In the rows, 128 means zero.
One turn moves every row onto another: examples first, then more rows asked
zes: [115 132 157 106 120  97 137 149 163 106 115 118]
zako: [106 116 150 111 118 129 127 142 146 122 145 108]
Tuz: [104 114 144 102 116 126 131 144 152 116 136 110]
kub: [116 130 149 132 119 110 124 152 139 103 163 102]
vara: [111 135 159 117 121  99 141 147 169 114 113 116]
Zed: [114 134 145 128 113 119 129 162 130 103 160 106]
medu: [115 131 134 126 136 101 130 158 120 118 117 108]
leke: [122 138 166 111 122 101 137 153 164 105 118 119]
tuvil: [118 128 165 107 119 100 145 150 164 106 117 113]
zagi: [138 134 143 135 122  98 151 158 146 101 134 118]
zok: [115 122 175 138 124 108 141 151 131 107 111 113]
nek: [133 137 140 131 120  88 152 153 142 106 136 115]
fuli: [131 131 139 133 119  91 152 157 149 104 128 123]
nabor: [108 136 152 130 124 112 126 153 131 101 162 110]
napin: [124 122 145 114 120 127 121 149 130 128 120 109]
Duki: [109 116 162 128 112 121 127 156 120  93 122 117]
vov: [114 139 161 108 113  98 146 153 162 113 122 120]
musu: [110 127 177 126 129 108 138 150 137 112 109 111]
nub: [110 128 137 129 136  96 138 157 123 101 112 112]
pov: [119 122 150 131 112 114 118 161 119  99 130 120]
mez: [ 97 118 152 107 119 126 133 142 147 115 140 105]
gez: [108 123 155 103 120 132 131 139 148 116 137 113]
Ruke: [108 125 171 129 125 106 137 152 134 125 108 116]
Tuno: [115 126 157 128 118 117 123 158 115  88 130 112]
kir: [109 132 162 103 129 103 139 150 163 107 115 114]
menip: [132 132 138 142 122  98 155 155 146 110 136 116]
fitog: [128 128 142 135 131  90 148 155 143  97 136 120]
Bigon: [111 114 154  99 125 124 135 147 150 115 145 106]
Resa: [114 135 150 131 117 117 132 150 130  98 159 100]
Borat: [115 124 131 130 133  94 140 157 122 115 115 113]
Bokug: [126 129 144 114 130 123 122 154 131 125 109 109]
mekuf: [121 141 149 133 126 117 131 154 132  96 158 108]
vav: [130 141 136 136 125  97 154 142 147  98 135 115]
munid: [124 126 156 118 129 134 124 153 129 120 118 106]
kazi: [107 116 150 100 118 123 125 137 149 118 142 105]
Bal: [116 136 151 131 124 115 134 152 128 110 163 107]

Duki -> Bokug
nabor -> Tuz
Where do these go?
gez -> vara
mekuf -> zako
Bal -> mez
Bigon -> vov
munid -> Ruke
kazi -> tuvil
napin -> musu

One turn moves every row onto another: examples first, then more rows asked
los: [125 110 117 124 129 138 144 146 127 138 138 125 124 128 139 132 142 119
 121 120 104 126 117 108 136 123 130 132 125 112 120 130 154 112 106 153
 125 140 104 165 132 127 143 129 111 131 137 118 134]
Gup: [126 126 138 120 142 142 124 130 125 124 126 116 137 108 110 108 127 117
 138 133 122 154 141 118 141 119 115 127 148 146 124 114 135 131  93 105
 133 127 114 125 143 134 115 118 131  96 142 116 129]
sapok: [116 140 138 107 139 142 133 136 134 124 134 112 129 102 109 118 122 118
 138 133 123 161 131 146 141 152 124 120 166 146 118 125 120 135 101 122
 110 129 141 140 151 139 121 128 134 117 134 118 150]
sotes: [124 107 107 121 132 128 140 145 118 145 136 114 138 115 147 142 141 128
 114 129 113 138 122 116 134 141 127 135 131 121 125 131 147 101 101 158
 121 131  99 152 139 130 143 127 119 124 126 107 140]
Fala: [118 131 113 109 141 122 143 135 113 140 125 132 113 106 139 125 108 126
 124 119 123 152 130 133 131 146 136 120 138 108 116 135 137 123 106 148
 115 124  94 178 138 140 140 144 110 115 135 127 135]
kelo: [116 125 120 115 133 126 149 141 115 139 135 130 122 126 134 139 145 131
 114 138 106 130 120 120 125 146 132 122 154 120 132 135 145 111 118 158
 119 143 105 157 139 134 142 141 127 125 128 125 135]
guni: [119 117 129 117 128 125 152 142 126 140 137 126 115 137 137 124 141 124
 124 131 108 124 116 111 129 130 129 129 135 116 119 129 151 111 103 151
 124 144 103 163 128 131 137 131 108 118 133 127 136]
zokuv: [138 114 127 109 138 152 118 134 147 127 115 119 129  87 137 127 115 123
 149 112 116 150 136 146 141 133 120 126 157 130 146 134 126 143 101 136
 107 129 132 145 142 135 142 135 145 130 128 106 146]
tos: [114 131 120 102 144 139 126 119 133 112 134 115 127 124 112 111 116 107
 136 137 134 152 139 132 129 142 126 154 131 143 113 134 144 145 104 107
 117 132 130 140 125 130 114 137 117 108 146 117 148]
gev: [125 105 103 131 138 135 131 149 104 143 137 111 145 115 139 145 135 122
 121 124 113 148 119 113 142 145 132 137 124 135 128 130 140 103  91 141
 127 132 108 152 140 138 149 132 121 124 140 109 137]
sasa: [133 125 125 114 156 143 128  98 116 111 131 133 126 104 112 126 122 111
 145 110 124 145 146 132 140 125 119 120 132 119 134 126 145 139 109 106
 136 150 138 154 130 131 138 147 134 124 141 124 140]
suba: [134 111 127 116 139 151 128 113 125 136 126 121 125 115 135 117 116 113
 159 111 145 146 135 128 148 135 109 147 129 138 125 129 138 137  81 110
 116 133 116 148 125 122 147 146 112 105 135 117 155]
sonu: [111 128 125 103 137 144 113 102 134 124 132 108 145 105 106 108 122 118
 140 132 116 156 131 139 132 140 122 127 146 135 135 116 134 133 126 123
 121 137 119 141 128 143 106 119 130 136 125 107 140]
Rok: [121 120 120 116 117 117 148 153 132 133 131 120 115 128 148 136 139 118
 115 133 109 135 127 116 116 147 130 136 138 119 123 139 145 110 101 148
 113 137 107 147 129 132 145 136 124 120 136 119 137]
rak: [131 111 102 123 145 134 143 156 113 127 132 110 131 119 138 131 131 115
 122 121 121 137 119 113 137 141 146 141 117 122 111 136 145 119 100 152
 129 134 124 157 137 138 153 146 118 125 145 116 141]
kofun: [121 108 109 125 136 141 130 149 121 129 135 114 125 117 126 135 138 114
 126 111 104 128 119 112 137 127 136 132 111 109 128 131 149 122 104 150
 128 135 124 170 138 129 145 129 113 141 141 113 128]
beg: [136 121 127 110 141 147 123 136 142 129 118 117 131  87 128 125 118 119
 152 115 117 158 132 146 139 140 117 117 160 132 131 126 124 144 103 125
 110 129 146 142 147 135 138 127 147 121 133 107 152]
ruval: [121 117 114 105 118 134 138 126 122 140 136 123 119 129 135 140 137 119
 117 138 108 126 120 120 115 139 129 141 143 109 133 133 147 109 100 152
 120 140  98 161 134 127 136 134 115 134 124 122 141]
vip: [124 139 136 106 138 147 134 133 133 126 137 116 125 100 111 118 123 114
 141 135 118 159 134 148 136 149 124 120 163 139 121 120 118 143  94 122
 114 125 139 128 150 145 120 130 131 115 133 117 144]
Supa: [120 125 118 101 142 145 122 117 136 117 128 119 134 123 120 115 115 107
 151 122 134 152 136 136 130 138 119 149 127 140 117 124 136 149  87 103
 115 128 128 141 127 122 123 139 110 104 139 116 153]
Vem: [123 128 142 121 142 138 125 132 129 123 123 106 141 111 109 106 124 115
 135 129 127 158 139 118 142 119 114 131 146 147 121 123 137 120  98 104
 126 132 115 130 144 126 114 116 133 101 142 113 132]
nezet: [120 133 113  99 140 145 122 120 128 113 131 120 126 122 118 113 113 108
 142 139 132 152 143 131 125 140 125 149 130 143 115 125 138 154 102 108
 124 127 125 134 131 136 115 138 116 103 143 120 147]
Pofuv: [127 111 106 115 123 139 139 133 121 139 143 123 124 124 140 145 143 117
 119 128 105 126 114 117 128 148 133 143 138 113 129 133 146 118 110 154
 113 135 106 161 129 130 145 133 115 143 133 113 143]
lofe: [126 125 132 117 134 130 141 133 114 147 131 138 110 108 130 132 120 125
 115 124 109 143 122 128 136 128 124 131 155 107 131 131 143 126  83 131
  99 127  91 167 137 130 143 124 110 119 152 120 120]
Gatep: [125 116 141 124 152 134 127 134 133 125 120 116 145 108 115 103 129 119
 148 113 121 151 135 120 145 125 117 125 148 145 126 121 132 133 104 105
 126 128 120 127 136 127 121 121 136  92 144 114 132]
Vobo: [134 114 135 132 150 142 125 133 134 137 120 120 136 106 125 112 128 115
 159 112 121 154 125 117 149 129 106 124 143 147 126 127 138 135  99 101
 116 128 126 135 128 128 133 120 139  98 142 109 141]
tas: [134 117 118 109 146 153 128 110 125 129 130 120 125 116 126 117 118 106
 155 120 142 151 134 131 137 137 112 147 129 136 116 129 143 146  86 102
 119 137 129 145 125 123 139 142 119 106 144 116 158]
Fev: [114 129 125 106 136 147 113 104 133 127 134 109 138 104 109 106 127 119
 146 133 115 155 134 139 130 139 119 120 137 133 136 108 129 144 121 125
 125 133 119 134 129 142 106 122 125 129 121 105 133]
vuz: [124 113 119 123 132 133 152 144 109 144 143 127 128 118 136 145 145 130
 117 125 107 132 118 117 141 144 128 123 147 118 125 129 141 110 114 159
 122 140 111 161 144 130 149 137 119 132 134 121 138]
Fisep: [115 123 123 101 155 149 114 102 137 127 133 116 149 105 110 108 127 129
 151 125 117 150 135 142 138 140 124 122 139 132 141 110 131 144 116 122
 127 138 118 152 128 136 114 125 126 126 120 106 140]
giv: [129 120 112 117 137 120 134 119 106 144 123 136 125 117 138 126 114 131
 117 132 114 156 121 116 130 144 130 138 147 121 131 128 142 125 109 136
 110 133  77 163 122 140 139 142 116 117 150 116 125]
rim: [115 140 138 111 134 143 128 110 125 107 131 124 126 115  98 114 114 111
 133 123 121 145 143 139 142 118 126 118 139 125 121 119 137 137 116 115
 129 151 140 153 140 127 122 132 119 125 141 132 134]
nit: [139 120 128 117 155 138 131 100 118 113 131 133 123 103 119 130 120 110
 148 108 127 144 149 127 141 134 120 131 130 120 141 139 143 132 103 112
 133 144 129 151 122 134 145 162 134 125 133 123 140]
Ges: [131 112 140 134 148 140 128 139 136 137 120 129 131 105 133 115 127 122
 160 107 117 145 125 120 157 135 111 125 149 150 137 135 134 139 107 112
 108 125 122 137 122 133 143 131 138 101 139 113 140]
siber: [128 118 121 110 171 148 115 104 136 123 125 125 133 100 129 114 126 134
 150 119 121 140 135 140 152 129 126 118 134 130 146 122 138 144 109 143
 127 142 127 166 124 138 131 143 129 126 116 107 141]
funu: [127 134 120 126 137 118 129 131 127 137 114 119 111 103 134 119 125 118
 117 117 110 154 126 118 125 136 131 114 133 105 129 129 136 117 101 146
 110 125  89 168 128 128 135 136 123 127 131 107 114]
seka: [127 119 113 104 163 148 111 101 133 125 123 117 141  97 127 115 125 130
 150 122 121 150 131 143 143 134 121 116 137 132 139 113 137 146 117 132
 125 142 132 157 128 140 124 129 135 128 122 102 146]
neniz: [111 117 118 111 126 129 141 149 125 145 129 115 129 122 148 131 140 135
 115 136 117 132 126 125 126 135 125 126 139 122 126 129 146 106 103 159
 118 136  94 155 141 128 139 123 119 117 123 115 137]
Ven: [128 115 111 124 130 126 149 158 129 132 137 123 121 123 144 139 139 117
 114 128 109 137 122 113 130 146 137 136 132 119 115 139 148 114 100 157
 119 134 118 156 133 130 151 143 120 122 139 115 142]
pur: [125 124 124 111 148 129 146 140 134 151 131 125 106 112 133 111 130 125
 126 126 110 153 112 126 125 144 128 133 145 110 124 137 142 139  99 150
  95 123  93 164 125 139 132 142 115 128 145 105 124]
Zer: [120 143 134 113 133 144 128 115 121 107 129 126 122 110 102 115 115 109
 139 124 120 143 147 135 136 122 125 113 134 122 122 116 132 146 120 114
 134 142 138 143 141 132 123 134 119 120 137 133 130]
Voka: [132 135 130 104 142 147 129 132 139 121 126 113 137  98 121 125 119 117
 142 123 118 158 138 154 137 147 126 121 163 138 130 124 112 143  96 118
 109 130 139 135 151 133 130 133 140 119 132 113 147]
fomo: [129 110 107 123 133 146 134 139 116 142 141 113 133 119 130 139 140 118
 127 124 100 133 100 121 137 142 134 139 129 118 135 129 139 130 112 152
 108 137 123 155 131 137 147 133 114 154 139 105 133]
Tige: [131 137 137 113 144 141 134 106 124 105 129 129 134 110  98 119 117 108
 143 115 120 143 143 132 136 124 126 120 139 118 128 120 136 142 112 105
 130 147 139 143 131 127 136 146 127 124 139 131 135]
Bes: [123 101 119 125 134 144 143 150 102 152 146 119 138 106 125 140 137 127
 126 121 109 135 111 124 148 147 132 132 145 119 129 128 137 116 103 150
 120 135 121 155 147 138 156 127 117 135 143 116 139]

tos -> rim
vip -> Gup
Where do these go?
beg -> Vobo
Tige -> Fisep
Ven -> los
pur -> lofe
nit -> siber
neniz -> Rok
Bes -> gev

One turn moves every row onto another: examples first, then more rows asked
dore: [126 154 104 126 135 109 137 110 105 142 123 133 130 127 141 134]
ter: [144 136 102 104 125  89 139 114 152 119 127 133 120 130 142 138]
funot: [135 120 101 131 123 109 147  95 124 118 131 125 127 122 159 138]
luk: [117 137 104 129 145 118 131 113 143 129 134 107 109 126 111 119]
fiv: [129 116 101 111 152 102 158 111 135 122 127 117 131 117 125 112]
buvi: [132 136 108 119 138  98 138 124 113 125  94 129 121 125 135 110]
laka: [118 146  94 119 137 108 139  98 123 138 145 120 126 121 117 120]
kab: [115 147 114 110 132 112 131 105 121 135 136 123  98 122 114 125]
paf: [129 115 123 127 147 114 147  96 136 125 137 136 132 123 142 112]
Saz: [127 135 120 115 146  97 122 129 115 115 121 118 109 123 159 121]
tofem: [128 128 105 122 142 104 144 106 169 125 132 135 111 118 137 130]
lup: [128 150 104 117 139  92 141 110 165 128 130 131 100 123 144 115]
zuvu: [125 129 106 133 137 126 144  88 119 135 124 142 108 123 148 128]
Nipa: [141 134  96 137 139 111 137 108 139 137 135 139  89 123 127 125]
pupo: [135 137 116 110 140  90 131 128 130 132 116 120  94 115 156 126]
beget: [134 115 107 125 156 112 150 100 121 115 133 142 102 123 140 122]
Lis: [131 118 125 122 147 111 151 107 118 108 133 126 124 112 144 118]
labeg: [131 120 108 118 138 100 144 118 162 123 136 110 101 127 131 118]
nobi: [129 144 113 122 118 101 141 111 137 139 109 107 128 130 157 132]
supo: [129 137 107 125 138 103 149 131 127 130 126  89 105 125 143 124]
bapiz: [132 153 104 119 137 112 139  88 127 132 107 136 124 125 143 143]
gagas: [129 128 111 114 140 101 139 137 112 129 123 146 105 120 138 124]
pepab: [128 145 104 127 133 111 140  90 106 122 128 146 106 120 142 125]
lem: [129 158  99 124 119 101 125 119 137 135 125 113 133 125 130 130]
burel: [115 142 111 126 121 112 138 117 135 126 110 106 134 112 130 119]
Let: [129 143 113 124 136  88 149 110 133 133 128 103 116 128 150  95]
tipa: [139 128 113 123 126  93 145 125 131 118 111 125 110 124 169 128]
femut: [114 134 103 108 115  93 130 118 148 130 123 135 109 135 127 123]
geted: [127 132 110 107 147 107 156  93 129 115 126 130 128 142 123 126]
Vetak: [129 144 104 132 136 101 130 102 129 100 133 133 123 137 158 125]
kegig: [128 141 116 128 119 115 135 119 130 118 113 103 120 128 158 134]
mapa: [127 143 102 122 136 114 137 103 145 131 132 104  92 121 122 113]
tileg: [121 125 112 134 151 107 123 112 137 145 135 137 106 140 137 116]

lem -> dore
Nipa -> supo
tofem -> pupo
Where do these go?
paf -> lup
ter -> gagas
buvi -> geted
labeg -> tipa
burel -> bapiz
mapa -> kegig
Vetak -> tileg
pepab -> luk

